Small tables with named rows and columns. After each table, cells are looked up by row and column.

Table bezopuv
,konip,kanon,nilak,fazo
nuvegub,137,65,161,175
pogevo,146,180,89,67
fir,142,167,145,147
zub,51,205,178,169
dat,83,127,184,190
gazefom,123,54,171,185
bip,118,113,185,200
morisip,67,214,165,154
zigi,167,151,129,134
gedadu,108,170,159,161
beruf,236,63,78,85

bip, konip -> 118
pogevo, fazo -> 67
zub, nilak -> 178
pogevo, konip -> 146
beruf, nilak -> 78
nuvegub, konip -> 137
pogevo, kanon -> 180
gedadu, konip -> 108
dat, nilak -> 184
morisip, kanon -> 214
morisip, fazo -> 154
morisip, konip -> 67
nuvegub, nilak -> 161
beruf, konip -> 236
gazefom, konip -> 123
gedadu, kanon -> 170
zigi, kanon -> 151
nuvegub, fazo -> 175
zub, konip -> 51
fir, fazo -> 147

figifo:
|  | gam | dip | pitib | vosopid | zipif | vomana |
|---|---|---|---|---|---|---|
| bisum | -79.48 | -41.23 | -29.49 | -73.29 | -21.25 | 70.97 |
| seno | 13.33 | 3.11 | -13.84 | -79.73 | 59.81 | -4.25 |
| tufida | -18.91 | -58.32 | -50.04 | -64.26 | -40.75 | -82.07 |
| dud | -9.59 | 40.97 | -23.57 | 35.77 | 62.59 | 67.55 |
| lugebu | 12.58 | 50.33 | -46.85 | -3.35 | -79.74 | 68.00 |
| ragi | -0.45 | 4.02 | 63.79 | -75.58 | 5.25 | 12.44 |
| zogitus | -10.78 | -43.35 | 55.80 | 13.48 | -48.65 | -56.18 |
| bufore | -50.17 | 22.81 | -85.65 | 42.37 | -63.44 | -13.83 |
| fozab | -26.96 | 2.90 | -55.72 | 62.89 | -2.85 | 65.20 |
| gubedop | 46.27 | -46.53 | -7.90 | -82.74 | 55.29 | 31.21 |
| sef | -81.60 | -87.33 | -25.32 | -81.90 | -59.43 | 46.49 |
| fanopi | -12.88 | 11.81 | 63.77 | -4.45 | 65.27 | 68.34 |
| bev | -16.30 | 68.33 | -36.99 | -19.33 | -72.80 | -25.42 |

What is the gam of fozab in figifo?
-26.96
What is the dip of fozab in figifo?
2.90
What is the pitib of zogitus in figifo?
55.80
What is the gam of seno in figifo?
13.33
What is the pitib of bisum in figifo?
-29.49
What is the vosopid of zogitus in figifo?
13.48
What is the dip of tufida in figifo?
-58.32
What is the zipif of fanopi in figifo?
65.27
What is the zipif of zogitus in figifo?
-48.65

Table roruzi
       kasepel  sosagem  bosubot  simapi   sir   lik  soliri
sani       0.9      4.0      4.1    -4.2  -3.1   7.3    -4.8
tupuf     -3.8     -3.5     -2.9     3.3   4.1  -3.9     3.5
nin       -3.4     -5.5     -5.5     5.6  -1.5   4.7     5.4
roni      -4.2     -3.5     -3.9     3.7  -0.7   5.7     3.4
tili       2.7     -0.4     -0.4     0.3  -2.6  -0.4     0.4

lik of roni is 5.7
lik of sani is 7.3
sosagem of sani is 4.0
sosagem of tili is -0.4
bosubot of roni is -3.9
soliri of sani is -4.8
kasepel of roni is -4.2
sosagem of nin is -5.5
bosubot of sani is 4.1
sosagem of tupuf is -3.5
sir of roni is -0.7
sir of nin is -1.5
Which row has the largest lik? sani

resok.csv
,dak,mib,benez,pufa,ril,damit,mika,veg,nitif
koz,1.25,3.68,3.63,-3.03,1.33,-0.76,-2.98,-3.08,7.21
niz,1.48,4.85,4.72,-4.28,-1.00,6.48,-4.23,-4.36,8.10
begeg,0.91,-1.01,-0.94,2.00,-0.22,-0.82,1.98,2.03,-6.12
zik,2.78,4.23,4.20,-3.65,-1.29,3.34,-3.60,-3.72,0.98
gulol,-0.26,-0.40,-0.42,1.37,-0.42,3.36,1.35,1.39,0.11
tomef,-2.18,-2.70,-2.71,3.88,2.22,-1.79,3.83,3.94,2.78
fim,-1.41,-0.37,-0.45,1.36,0.61,3.39,1.35,1.39,5.44
natoto,2.33,1.30,1.37,-0.51,-0.56,-0.83,-0.50,-0.52,-5.24

What is the pufa of niz in resok?
-4.28
What is the ril of gulol in resok?
-0.42
What is the dak of gulol in resok?
-0.26
What is the nitif of tomef in resok?
2.78
What is the benez of tomef in resok?
-2.71
What is the veg of niz in resok?
-4.36
What is the mib of zik in resok?
4.23
What is the pufa of gulol in resok?
1.37
What is the damit of niz in resok?
6.48
What is the ril of tomef in resok?
2.22
What is the mika of zik in resok?
-3.60
What is the veg of gulol in resok?
1.39
What is the benez of fim in resok?
-0.45
What is the damit of fim in resok?
3.39

big:
         somebon  fuz  ribanik  rez  tazeveg  zokefez  pagozo  rap  gufebef
vop          0.6  0.4      0.5  0.6      0.6      0.4     0.4  0.6      0.6
sisipop      0.6  0.5      0.5  0.5      0.6      0.4     0.5  0.6      0.6
guv          0.7  0.5      0.5  0.6      0.6      0.5     0.6  0.6      0.6
mon          0.6  0.6      0.5  0.2      0.5      0.6     0.8  0.6      0.5
muv          0.5  0.7      0.6  0.5      0.6      0.7     0.6  0.7      0.7
famogar      0.4  0.5      0.5  0.6      0.6      0.4     0.8  0.5      0.7
nor          0.5  0.5      0.4  0.5      0.6      0.8     0.5  0.7      0.7

guv, tazeveg -> 0.6
vop, rap -> 0.6
guv, rap -> 0.6
mon, fuz -> 0.6
guv, fuz -> 0.5
mon, tazeveg -> 0.5
nor, zokefez -> 0.8
nor, fuz -> 0.5
famogar, ribanik -> 0.5
Which row has the largest ribanik? muv

fonus =
|  | tova | sibubak | fogagis | medig | buzit |
|---|---|---|---|---|---|
| dun | 41186 | 76586 | 71249 | 69194 | 71912 |
| narovir | 47196 | 71316 | 67039 | 68752 | 71925 |
| zab | 35184 | 92326 | 83821 | 71686 | 71846 |
| buzur | 68224 | 29300 | 33473 | 60444 | 69020 |
| gimanu | 77315 | 81560 | 75197 | 65126 | 59532 |
| neto | 77297 | 34417 | 37531 | 51601 | 53630 |
| dol | 77343 | 81520 | 75148 | 58680 | 50326 |
| dovo | 59339 | 60604 | 58407 | 39936 | 32056 |
| rase | 38173 | 81852 | 75461 | 72076 | 74961 |
| gove | 35245 | 86998 | 79524 | 55620 | 50391 |
| fipife | 35233 | 71292 | 66980 | 52544 | 50469 |
| dafin | 65317 | 13453 | 20745 | 31292 | 32279 |

What is the medig of zab in fonus?
71686
What is the fogagis of dol in fonus?
75148
What is the buzit of dun in fonus?
71912
What is the sibubak of fipife in fonus?
71292
What is the sibubak of zab in fonus?
92326
What is the buzit of buzur in fonus?
69020
What is the buzit of rase in fonus?
74961
What is the fogagis of dafin in fonus?
20745
What is the sibubak of dol in fonus?
81520
What is the fogagis of zab in fonus?
83821
What is the tova of gimanu in fonus?
77315
What is the buzit of fipife in fonus?
50469
What is the buzit of gimanu in fonus?
59532
What is the fogagis of dun in fonus?
71249
What is the sibubak of buzur in fonus?
29300
What is the fogagis of fipife in fonus?
66980
What is the fogagis of dovo in fonus?
58407
What is the medig of dafin in fonus?
31292
What is the sibubak of dovo in fonus?
60604

